In the rows, zero is written as 128.
One hidden turn or mirror swaps the rows below in pairs. Which row is each named row swapped with?
The rows were stretched afterwards, more along some directions than others.
z291: [164 115 130 118 121 133 135 129 122  85 118 125 135 122 138 114 121 136
 128]
z727: [171 120 130 131 152 151 116 127 134 105 117 105 119 128 122 131 121 116
 107]
z129: [120 134 129 129 120 111 118 111 124 100 141 116  91  94 130 132 151 139
 102]
z410: [150 116 151 120 139 110 129 134 124  87 124  95  92  99 123 147 130 158
 119]
z603: [161 117 143 123 112 121 117 130 132 110 113 125 143 161 158 103 108 132
 136]
z176: [145 131 150 121 111 118 104 119 143  78 110 139 110 140 137 124 123 122
 140]
z599: [154 115 154 115 135 117 134 117 127 114 150 128 126 126 112 121 135 119
  95]
z435: [140 112 146 111 112 131 102 117 118 102 148 107 136 152 151 107 104 116
 126]
z268: [134 127 118 117 155 134 106 130 136  98 154  95 132 148 161 134 136 135
 111]
z765: [150 126 148 112 132 123 101 127 127 102 148  96 129 168 163 106 112 107
 123]
z943: [153 125 158 122 149 104 132 130 133 106 129  98  94 106 114 151 138 155
 115]
z705: [135 129 151 129 112 127 100 109 153  98 116 150 122 149 134 125 131 130
 144]
z82: [155 109 141 118 136 131 132 124 115 101 156 118 120 107 123 134 134 111
  89]
z193: [140  94 119 132 145 127 121 128 106 130 143 128 168 130 130 124 141 138
 127]
z944: [135 115 144 132 131 146 131 128 136 142 132 130 147 165 144 108 138 151
 127]
z914: [142 113 138 119 103 135 109 121 118 111 137 122 152 152 142 106 108 123
 131]
z358: [130 132 134 122 145 127 131 121 131 125 125 128 135 158 123 127 149 176
 140]
z211: [119 125 122 111 140 145  96 117 141  94 158 108 135 151 167 118 133 141
 115]
z900: [133  99 118 134 146 121 130 129  99 126 142 127 168 133 132 130 132 137
 127]
z553: [138 109 142 120 131 136 125 120 110  95 177 118 119 110 121 130 124 112
  84]
z515: [128 120 121 142 142 140  84  98 147 118 126 112 115 147 138 138 129 175
 113]
z522: [138  99 117 131 144 128 127 137  98 119 142 121 162 126 131 132 132 122
 122]
z222: [105 143 126 145 135 114 131 111 125 128 131 129 119 133 113 161 126 148
 132]
z277: [134 126 128 140 142 135  85 103 147 118 127 110 114 153 143 129 134 176
 120]
z971: [102 133 134 123 109 119 110 101 128  93 148 125  90 100 139 125 144 142
 111]
z221: [129 114 145 130 121 155 123 128 138 117 122 126 131 153 146 116 132 146
 126]
z66: [138 118 126 141 140 136  91 106 147 123 124 110 128 161 152 118 125 169
 121]
z764: [108 133 126 139 146 146  94 112 140 117 152 115 103 137 131 158 147 165
 107]
z41: [129 104 122 139 134 139 110 113 123  93 161 115 114  98 133 145 123 116
  91]
z203: [121 132 156 112 140 128 140 159 103 103 159 105 129 151 141 138 140 140
 135]
z307: [104 133 151 117 150 133 124 135 109 108 181 103 110 143 125 150 144 150
 110]
z532: [115 138 157 124 108  99 119 115 112 112 144 110  93 136 139 116 126 123
 124]
z466: [112 129 164 119 111 115 113 118 109 109 143 104  90 142 133 123 126 135
 140]
z583: [130 109 115 140 125 147 101 108 127  86 148 120 103 100 137 148 120 117
  92]
z902: [116 138 149 113 149 126 129 143 113 109 163 106 117 143 133 156 150 152
 122]
z594: [138 106 118 150 115 135  94 109 120  84 125 121 104 107 146 133 112 123
 126]
z467: [151 125 156 130 122 110 114 125 130 119 106 127 109 156 137 110 133 129
 148]
z74: [138 105 116 147 114 130  98 107 117  81 125 120 108 111 150 127 109 119
 121]
z950: [167 118 160 120 149 111 127 134 128  93 123  96  96 105 119 141 134 151
 117]
z887: [105 130 133 134 150 139  99 119 130 109 158 107 103 128 125 156 149 160
 103]
z400: [124 130 165 122 122 118 122 126 119 109 129 100  82 147 124 129 127 134
 144]
z729: [137 112 124 147 107 119  91 106 123  81 115 127 103 115 148 119 113 120
 135]

z222 is swapped with z727
z291 is swapped with z358
z900 is swapped with z950
z82 is swapped with z902

